Each path is a new rotation, seen through one point. The rows after it are directions, each followed by how far the rotation turns it, in deg/step (0 if it stays put).
Each turn is a multiple of 5 degrees from 10 to 175, or 0.
Each row of a path follows its step; steps can be skipped.

step 1: [-14  -1  15  20 -24 -17 -14 -28  13  28 -10  -2 -10  12  -7  17  15 -23
  -7 -10 -17 -10  -8  18  -1  22 -26  29   6  25  -8  22  20   4  -3  -1
  -4  12  16 -25 -14]
step 2: [ 32  -7  26  -4  -3  26  12  40  11  16   7  14   6   2  13   2  -1   4
  11 -12   6 -13 -17 -12  -6   4 -13  -1 -13  42  -7   1  13  -4   1  26
 -28   9 -14  19   4]
step 3: [ 24  24 -11   2 -35  -5 -14  24  -1  -3  14  -1 -17   7  -4  16  30 -10
   1  20  -6 -16  12 -20   4  22  18 -22  -5  12  12  -4  -9  -5  18  -2
  41 -19  17  12  -9]
step 6: [-24  10  13  27   9 -15  -8  13  29  -6  11  12 -22  25  26   3  31 -16
 -18  -5   6  -8  11 -20  18  19   3  12  21  11 -29  -7   3  -9   8  -9
  19  -8  14   1  19]
step 12: [ 13  -3   3  26 -30  -5  -4   7  18   8  -5  27 -12  -6   5   9   0 -22
  13  19 -41  17 -11 -34  15  15  -7  -6  24   7 -24   5  22 -28   8   5
   8   3   1   9 -14]
step 13: [  7  -1   6   7   6  15 -12   2  -1  43  -8   9  10   0 -11  -2  41   6
  16 -17  15 -32  -5  -7  22  23 -27  13  -6  29  15   1 -19 -12  22  -8
   6  -3  -9 -15   1]
step 16: [ -6 -10 -40  37   4  17  -8   7  -4  43  23  10  -6  17  -5   6   7  -8
  19 -22  21 -10  17  23   0  -9  -5  11   6  14 -10  -2  14   7 -17 -22
  12   5  -6   8   7]
step 19: [ 21  -4  -6  -8 -40  17   2   4  19  59  21 -10 -21  14 -13   7   2 -22
  -2 -25  -1   4 -15 -11 -24   8   2  12  -2   8  14  -1  -9   4  12  -2
   8  13  -1  -8   8]
step 25: [-11   6 -29  -8  -7  11 -11  32 -10  17  15  16   6 -10 -16  28  21 -22
 -11 -29   1  -9  -1 -23  12  11  -1  -1   7  -4  30   9 -12  26  -8 -29
  12 -16  14   3   1]
Speeds:
[-10   3   5  -4  -2  -4   4  -6   8  -3   3  -4  -4   6   4  -6   5  -3
   6  -1   4  -5  -9  -3  -6  -1  -2   1  -1  -4  -4   2  -4  -1  16  -2
  -2   2  -4   0  -7] | 160
[-5 -2  5  3 -9  2 -3  2  1 -1 -5  3 10  1 16 -2  2  4  9  3 -1  2  3  4
 -2 -1 -5  4  8  9  2 -3  4 -3 -2  6  5 -1  0  2 -4] | 70
[ 3 -3  2  1  5 -4  1 -2  4 -7 -2  3  0  2  3  3  1  6 -8  9 -2  0  0 -3
 -4  5  6 -6 -2 -2 -2 -4  7 -5  5  7 -2 -3  0 19  4] | 120
[  7  -8   3  -1   6  15   5  -5  -1   3   1  -1   1   8  -1   5   6   2
   8   2   6  -1 -11   5   3  -6  -3  -4   0  -3   5   0   5  -1   1   1
   5   3   0   0   6] | 130
[ -4   2  -2  -8  -1  -6  -1  -4  -1  -6   0   3   2   1   4   4  -5  -2
  -5   0   1 -12  -4  -8  -2  -4  -1  -4   4  -4  15   1  -1   3  -8   5
  10   4   6  -1  -2] | 100
[  2   2   1  -2  -7   1   5   0   5 -12   4  -3   0   5   4   5   5  -3
  -1  -1   3  10   2  -2   7  10   4   1   3  -6   0   8   6   7  -3  -4
   4  -8   4  -5   0] | 130

step 1: [  6 -18 -11 -11 -12 -21  21 -19 -12   1  -1   0  -6 -25   2   1  -1  27
 -16   4   4  20  -5 -13 -12  11 -41   9  -9 -11  12 -27  -2  10  -3  24
 -20   2 -47  10 -16]
step 6: [ -7  -6  34  16   9 -12   3  -7   5  -5  13   9   1 -14  13  21 -10  15
 -32   0  12  13   9   3   7  -5 -20  24 -17 -30  27 -16  28  -1   1   4
   2   9 -45 -17  -6]
step 11: [-15  10 -15  -1  23  -1   5 -15 -22 -13  23  12 -16   8   6 -16 -23  34
 -39  11 -21  10  17  18   3  -5  -4  17 -11 -23  14   4  19 -15   5   7
   9   2 -29  21 -11]
step 13: [ 15  13  11  26  13   6  -3 -17   6  -9   2   0   7   7  26  -2   5  38
  -7 -19 -20  16  18 -15 -36  25   5  15  17  16  -8  -1  -8  14  13   2
 -26  -6 -28   6 -24]
step 15: [ 25 -11  39  17   4 -14 -11   2   2  -8   7 -12  -1  -3   0 -18   6  -7
   5 -22 -23   3  21 -29 -35 -30  -8  -9   1 -35  33  -2   8  10   6 -10
   2   1   3  -5  -8]
step 16: [-15  17  10  27   4  18  15   4   4   4  -8   0  -6  20  14  -6   0  43
 -17  -5 -11   4  15   7  -3  20  -5   4   7 -36  -2   3  40   3   9  38
   8 -24  -4  12 -15]
step 19: [-28  21  30 -13   0   6   5 -10 -29  -1  14   1  15   9  20  24   3   8
 -33 -17  -9  32  -6 -24   6   2  -2 -17   2   0  -5 -16   7   6   5  23
   4 -34 -20  19 -11]
step 21: [ 25 -10   4  -6 -15   6  10   3   3  -5 -11   0  -9  -8  13 -36  20  29
 -25  -1 -27   5   8 -20   3  -4  -1  14 -14 -13  18  10  11   2 -12  39
   3 -25  -5  22 -33]
step 31: [ 15 -10  33   2  20   5   0 -14 -18  -5  37  16  -1 -16  22 -11  21   3
  -5 -25 -11   5  34 -10  -8  -2   6   5 -11 -12  36  -4  12 -17  -1  -6
  13 -14 -25  28   2]
Speeds:
[  5  -6  -4   3   2  -1  -5  -4  -1   7  -1   3   3   1   5  -5   1   1
   2  -9  -2  -4  -1  11   3   3  13   4  -4   1   7   5   4   5   5   1
  -8 -11  -3  -1  -2] | 140
[  3   4  -3   0  -3  -5   1   7   2  -5   1   5  -3  -2  -1  -5   0   2
   1   7  -4   0  -4   5  -2  -3  -4   9   0 -15   1   3  13  -6  -6  -1
  -3  -6  11  -1   2] | 65
[  4  -2   4  -2  -4   1  -4   0   2   1   0   2  -4  -4  -5   7   8   3
   0   0  -7   9   0   3  -3   4   2  -4  -1   0   1   0  -4   6   3 -11
  15  -9   8   7  -2] | 65
[  2   0   7   0  -5  -5  -6   0   8   0   8  10  -9   3  -2   0   0  -1
   2   1  -1   4  -7  -2   5  -4   3   7  -4   3  -7   0  -6  -2  -6   0
   1  -1  -9 -11  -8] | 90
[  7  -8  -1  -1  -8   3   2  -4   0   1  11  -3   5  -7  -7  -3   2  -7
   8  -2   3  -2   4   1   4   3 -10   2  -2  -4   8  -6   4   5  -4  -5
   1   5  -6  -3   1] | 130
[-1 -2 -7  4 -1  1  0 -2  1  4  0 -1  1 12 -4 -8 10  6  4  6  1  0 -2  1
  5  2  2 -4  0 -2 -5 -6 -1  1 -6 13  9 -3  0 -2 10] | 160
